(in the rows, 128 means zero)
Each path is a new rotation, seen through one point. The rows after it are directions, each followed by how far the rotation turns it, in degrees each step (0 if it stays put).
Each turn is a multiple of 5 degrees from 10 to 175, or 0.
Each row of a path follows its step; steps can be skipped.
path 1
step 0: [145 127 129 125 129 132 126 132 131 130 145 123 138 137 135 129 134 123
 128 129 129 125 122 135 140 122 124 136 118 141 112 138]
step 1: [131 127 125 132 128 135 121 124 123 111 132 118 141 125 135 135 136 126
 136 119 130 110 132 139 137 122 127 119 120 126 123 122]
step 2: [138 138 116 141 130 124 133 131 121 119 134 120 134 132 129 134 139 119
 117 109 128 129 133 134 126 143 125 122 129 135 131 123]
step 3: [140 132 138 130 128 124 143 119 120 135 136 131 127 132 129 138 137 128
 122 111 127 135 124 142 126 113 123 130 127 132 125 122]
step 4: [141 130 121 127 117 116 141 119 128 114 142 127 135 135 127 127 126 129
 127 137 125 123 122 139 131 117 121 128 113 129 122 133]
step 5: [125 137 133 126 122 130 129 130 120 121 133 115 129 123 136 127 135 118
 122 123 138 118 127 143 138 136 125 130 108 127 122 141]
step 6: [132 133 127 137 137 128 131 115 120 119 133 116 128 122 136 127 143 114
 123 122 126 134 132 138 131 127 119 115 135 113 131 128]
step 7: [135 133 126 127 142 117 145 121 132 126 132 135 132 133 129 137 135 128
 113 121 133 132 139 134 117 126 114 130 120 123 129 134]
step 8: [124 128 132 131 125 113 141 123 120 125 139 133 115 123 120 138 127 119
 127 133 128 118 134 145 130 114 125 138 120 129 128 132]
step 9: [127 127 128 139 130 128 128 128 128 121 141 126 130 114 126 125 127 113
 118 143 132 136 121 134 141 129 113 126 113 128 124 135]
Speeds:
[131 127 127 131 123 132 129 128 128 130 128 125 126 126 125 126 126 127
 136 129 130 124 129 125 131 128 122 133 124 126 125 131]
85
path 2
step 0: [141 120 125 131 126 117 121 132 135 137 125 141 142 120 135 116 115 130
 128 133 119 118 131 134 130 133 119 132 132 133 118 117]
step 1: [111 125 127 137 128 124 130 131 117 118 126 124 140 111 118 130 130 131
 128 134 120 140 128 113 129 127 118 122 127 142 121 129]
step 2: [128 137 114 134 123 118 122 130 135 116 119 129 138 135 127 121 130 127
 135 137 129 126 122 144 105 126 128 123 122 127 125 133]
step 3: [136 124 128 124 127 128 135 146 118 125 134 117 139 116 122 128 129 122
 136 134 131 110 126 128 132 126 124 122 117 132 142 114]
step 4: [131 129 130 132 126 113 119 123 136 129 135 124 132 120 144 119 125 117
 146 126 120 147 127 120 123 120 123 126 127 127 134 122]
step 5: [130 138 118 134 123 130 126 143 119 134 126 134 133 118 115 122 141 124
 134 120 129 126 124 129 129 116 129 130 146 123 112 123]
step 6: [129 129 129 134 145 136 134 125 135 129 123 127 148 135 122 110 135 135
 136 129 130 135 128 127 130 121 128 111 119 132 137 128]
step 7: [134 136 123 135 130 134 124 135 133 122 140 120 121 126 117 132 124 125
 140 124 137 129 109 117 116 130 145 132 123 134 132 125]
step 8: [135 116 125 127 126 138 113 131 133 126 140 116 136 134 144 114 135 123
 130 123 128 117 126 127 138 119 131 124 127 114 119 127]
step 9: [125 130 125 133 127 132 126 118 132 130 132 143 120 118 119 120 123 139
 149 127 121 122 125 117 149 124 131 128 133 130 128 121]
Speeds:
[130 126 127 125 126 128 129 127 123 123 131 125 130 128 130 126 127 133
 127 126 132 130 133 125 132 126 125 121 129 131 130 131]
145
path 3
step 0: [131 133 135 126 133 121 133 109 124 121 128 129 132 116 133 136 118 127
 124 131 143 115 142 123 133 128 117 129 136 129 138 137]
step 1: [143 136 114 126 124 129 133 112 125 127 130 131 119 118 125 129 119 135
 134 130 129 126 125 125 129 122 149 124 137 136 126 120]
step 2: [134 126 115 137 126 131 131 127 116 136 128 125 139 136 116 133 124 125
 136 143 128 107 127 128 135 124 129 121 116 126 133 130]
step 3: [138 131 129 112 121 127 119 129 125 133 132 129 146 128 136 120 133 134
 116 128 118 119 135 124 133 113 136 134 120 121 124 123]
step 4: [121 129 124 126 124 118 117 131 122 120 124 132 129 118 108 124 117 122
 125 131 124 126 130 114 134 126 124 146 126 126 114 134]
step 5: [129 145 125 130 123 115 131 136 141 126 133 136 112 130 129 115 132 123
 126 132 124 126 116 118 136 119 131 123 125 119 130 131]
step 6: [118 129 123 122 126 110 131 137 128 122 139 122 140 127 133 126 131 114
 130 146 139 129 131 125 122 135 128 127 135 119 139 130]
step 7: [125 118 124 119 130 133 137 123 129 117 133 134 125 122 138 121 134 134
 139 136 138 145 140 123 135 113 137 126 130 126 123 133]
step 8: [123 132 120 145 135 133 127 123 124 129 129 121 129 135 122 135 125 122
 137 137 123 137 130 131 127 106 126 142 138 131 139 135]
step 9: [127 132 128 134 138 132 125 127 132 129 129 130 131 135 140 134 135 125
 120 117 127 112 136 129 142 122 147 124 137 123 130 142]
Speeds:
[131 125 134 126 127 128 127 123 126 129 126 128 128 126 127 126 124 130
 127 128 127 134 128 122 125 124 124 130 131 131 127 134]
100
[125 132 125 124 126 131 132 124 124 125 125 125 129 129 131 128 131 131
 136 126 131 127 125 124 126 129 128 129 128 128 132 128]
60
[126 132 130 127 126 128 129 128 136 124 126 125 125 124 126 131 129 127
 124 123 127 123 127 125 129 130 126 132 130 125 128 131]
70
path 4
step 0: [124 127 109 129 115 136 121 138 132 133 139 134 121 129 110 120 130 140
 125 123 121 126 131 128 125 124 124 133 137 129 123 136]
step 1: [128 118 131 120 120 123 132 134 123 127 139 119 106 127 129 117 130 122
 131 138 141 126 123 125 130 124 123 128 140 125 116 123]
step 2: [124 128 137 119 137 129 114 124 140 116 116 127 121 133 143 130 132 119
 126 132 120 121 121 130 128 128 121 134 129 128 117 114]
step 3: [117 139 127 124 135 119 120 139 129 130 130 140 128 132 132 144 118 130
 123 123 126 129 141 130 128 121 126 139 113 121 128 129]
step 4: [123 127 126 135 132 125 150 126 120 135 129 128 121 136 121 143 124 123
 117 140 130 121 134 129 122 132 126 130 132 120 140 134]
step 5: [125 115 120 139 133 139 130 125 127 127 123 116 134 136 128 130 146 136
 128 129 120 132 122 117 127 120 117 136 139 126 136 133]
step 6: [128 132 131 125 136 127 118 132 120 142 145 122 124 125 128 117 144 129
 141 109 123 123 129 125 132 123 124 129 129 122 127 128]
step 7: [136 135 132 130 123 127 123 127 133 138 139 136 120 127 124 123 123 112
 129 136 119 117 132 140 116 127 119 127 138 139 118 125]
step 8: [121 129 127 132 120 124 122 140 128 112 120 128 128 128 127 139 119 128
 127 132 137 125 130 127 126 110 120 129 141 142 120 122]
step 9: [113 128 131 128 132 115 123 129 121 115 114 124 117 130 121 132 139 131
 125 128 137 115 131 135 136 131 132 128 123 114 124 134]
Speeds:
[128 128 124 129 125 124 121 125 124 126 129 126 128 123 126 128 128 128
 130 128 127 127 126 133 128 128 131 126 134 133 126 132]
45
[132 130 125 132 129 131 133 125 127 127 133 125 126 129 127 130 132 134
 130 123 124 134 127 130 126 130 127 126 130 126 130 129]
60
[126 130 127 130 125 133 125 130 127 130 132 124 128 128 128 134 126 132
 127 124 130 128 126 123 134 124 130 129 124 130 123 129]
135
[131 133 132 131 134 123 126 127 130 125 126 129 125 129 128 133 125 132
 127 130 131 129 129 133 128 124 127 125 127 130 124 123]
65
path 5
step 0: [139 117 119 141 117 128 133 134 121 139 125 128 126 132 136 133 122 114
 131 135 125 142 129 129 134 146 133 151 125 128 126 143]
step 1: [113 129 116 133 121 140 128 116 133 137 126 118 130 142 124 127 126 143
 126 110 123 124 139 140 143 126 143 135 124 127 125 126]
step 2: [124 115 115 147 123 134 127 122 125 124 141 137 127 122 136 137 121 124
 119 123 135 128 109 137 132 129 116 118 128 144 114 126]
step 3: [120 135 114 125 136 136 124 121 111 128 116 130 124 116 123 118 117 126
 130 128 135 148 135 132 125 128 125 149 125 132 119 140]
step 4: [132 121 124 122 125 119 126 132 123 135 126 128 140 128 137 122 126 157
 119 114 143 128 125 121 137 127 143 128 118 141 124 127]
step 5: [131 126 133 137 131 126 124 128 132 130 134 137 112 105 118 147 117 130
 123 121 136 120 132 125 132 142 132 130 131 128 105 130]
step 6: [137 129 130 144 119 130 120 147 115 130 126 116 124 130 117 115 111 126
 120 121 128 148 140 128 131 128 124 137 123 131 130 121]
step 7: [122 125 136 137 118 118 127 125 142 138 136 123 140 122 120 118 140 144
 120 125 141 122 130 149 129 116 131 139 128 130 120 129]
step 8: [133 127 129 141 118 125 127 117 124 127 140 134 113 123 113 140 130 139
 134 124 131 141 112 116 124 125 111 129 115 124 121 133]
step 9: [126 133 128 124 136 136 124 144 127 141 138 144 127 123 120 122 119 134
 129 129 115 136 134 129 132 114 128 149 119 139 141 135]
Speeds:
[132 130 126 130 130 133 122 130 131 126 127 131 126 124 124 125 129 121
 130 128 125 129 126 127 128 129 128 125 125 134 128 128]
115
[128 128 123 127 120 130 125 128 133 127 128 128 125 123 131 131 129 133
 129 130 132 124 125 129 126 127 129 127 131 127 130 123]
125
[128 127 130 128 130 134 128 128 129 130 133 130 126 131 128 136 126 130
 127 125 124 126 132 123 129 130 131 131 130 130 131 124]
90
[135 130 131 133 122 126 127 129 129 129 127 123 131 128 126 130 128 124
 124 129 130 124 135 128 128 132 130 127 127 125 129 129]
55
[128 127 130 126 128 125 129 135 132 131 125 127 121 129 129 127 123 127
 129 127 127 128 124 128 133 131 135 127 128 125 127 129]
70
path 6
step 0: [129 127 120 143 125 136 145 130 123 140 126 128 129 141 128 121 121 126
 104 133 128 133 126 131 135 124 132 133 111 120 119 135]
step 1: [128 131 111 132 131 126 129 134 134 126 117 132 120 133 127 120 109 118
 111 124 122 131 133 133 139 123 119 126 130 116 135 109]
step 2: [126 120 126 130 141 127 140 133 130 132 110 142 120 135 141 131 135 114
 128 130 122 127 127 128 129 134 113 113 127 135 130 114]
step 3: [131 134 142 131 132 136 135 123 125 137 135 134 139 111 141 131 132 119
 121 129 124 131 131 131 138 131 123 118 116 133 118 107]
step 4: [128 125 134 129 129 123 117 126 118 115 138 125 137 113 128 137 126 118
 137 134 123 137 130 130 127 118 108 123 127 116 129 111]
step 5: [124 125 128 136 127 126 130 120 129 128 129 128 137 133 137 138 138 121
 143 146 142 139 135 124 110 114 116 134 122 136 133 130]
step 6: [140 129 117 127 126 132 127 125 136 140 139 130 157 128 128 133 121 128
 134 134 134 138 138 134 128 127 131 146 128 133 129 129]
step 7: [149 120 111 117 129 126 126 135 121 128 141 135 133 143 123 128 120 127
 134 137 121 140 125 129 126 117 130 127 140 118 128 135]
step 8: [134 125 118 125 139 134 138 112 135 140 132 139 112 139 127 120 129 130
 123 127 125 141 131 124 118 112 136 127 126 130 122 134]
step 9: [126 128 117 120 151 130 129 127 131 138 131 129 122 115 131 123 123 126
 109 121 114 141 135 133 130 136 128 140 121 121 130 135]
Speeds:
[129 127 120 123 125 131 130 126 130 130 129 132 127 133 127 121 125 126
 128 126 128 125 128 132 126 131 129 123 126 127 129 126]
55
[131 123 129 130 126 124 121 121 128 131 131 124 129 131 129 129 128 131
 129 135 130 127 129 129 129 132 129 127 128 127 130 128]
45
[124 125 130 124 128 123 131 125 125 128 126 131 130 133 131 129 131 130
 127 129 128 124 129 129 130 120 127 124 127 131 129 133]
130
[128 131 124 127 131 130 133 126 127 129 132 124 130 126 127 130 127 128
 136 130 125 126 134 127 125 126 132 127 131 127 129 132]
35
[130 128 125 134 125 123 130 126 125 123 127 128 127 125 127 124 126 132
 128 128 126 129 124 130 125 121 130 126 131 126 128 123]
110
path 7
step 0: [124 124 116 122 119 126 140 139 127 124 131 146 127 132 129 126 143 124
 127 112 136 127 120 129 135 125 143 124 125 125 125 127]
step 1: [129 133 122 121 133 139 141 138 119 134 141 128 118 120 127 118 114 125
 119 126 119 128 134 138 118 122 124 135 129 123 125 129]
step 2: [116 124 116 141 125 129 125 131 130 122 124 119 124 131 123 124 137 124
 126 133 127 130 130 115 116 129 112 126 145 124 120 138]
step 3: [134 121 133 114 136 115 131 123 117 124 120 137 135 128 132 136 142 118
 128 125 128 130 129 124 119 123 139 122 138 114 126 126]
step 4: [135 136 124 131 134 119 143 139 131 138 134 126 120 111 130 139 123 114
 129 133 137 124 128 135 130 133 127 120 123 128 134 135]
step 5: [129 131 136 147 142 123 121 132 133 133 132 125 123 124 120 126 135 140
 124 131 129 138 127 131 124 121 111 136 137 125 134 120]
step 6: [135 139 123 125 136 119 123 115 138 117 109 129 128 134 134 128 136 123
 140 124 132 131 127 127 129 122 127 131 124 129 111 125]
step 7: [138 124 135 119 130 127 139 126 131 127 122 127 121 120 129 128 133 134
 131 126 134 121 132 133 131 134 140 143 116 123 143 146]
step 8: [130 130 137 133 117 127 129 135 143 142 124 134 125 139 126 128 112 138
 123 134 135 134 131 140 117 134 117 132 133 127 127 131]
step 9: [122 129 137 126 127 126 118 129 120 124 122 123 127 148 121 136 135 128
 120 113 134 126 137 120 137 124 115 133 120 132 116 126]
Speeds:
[132 129 129 125 129 132 129 132 123 126 126 121 123 125 129 132 126 126
 129 130 124 128 126 126 130 126 126 129 123 130 127 132]
130
[128 134 123 127 129 126 123 127 127 125 126 130 127 127 129 130 125 128
 120 133 129 128 130 131 124 130 131 127 126 133 126 129]
155
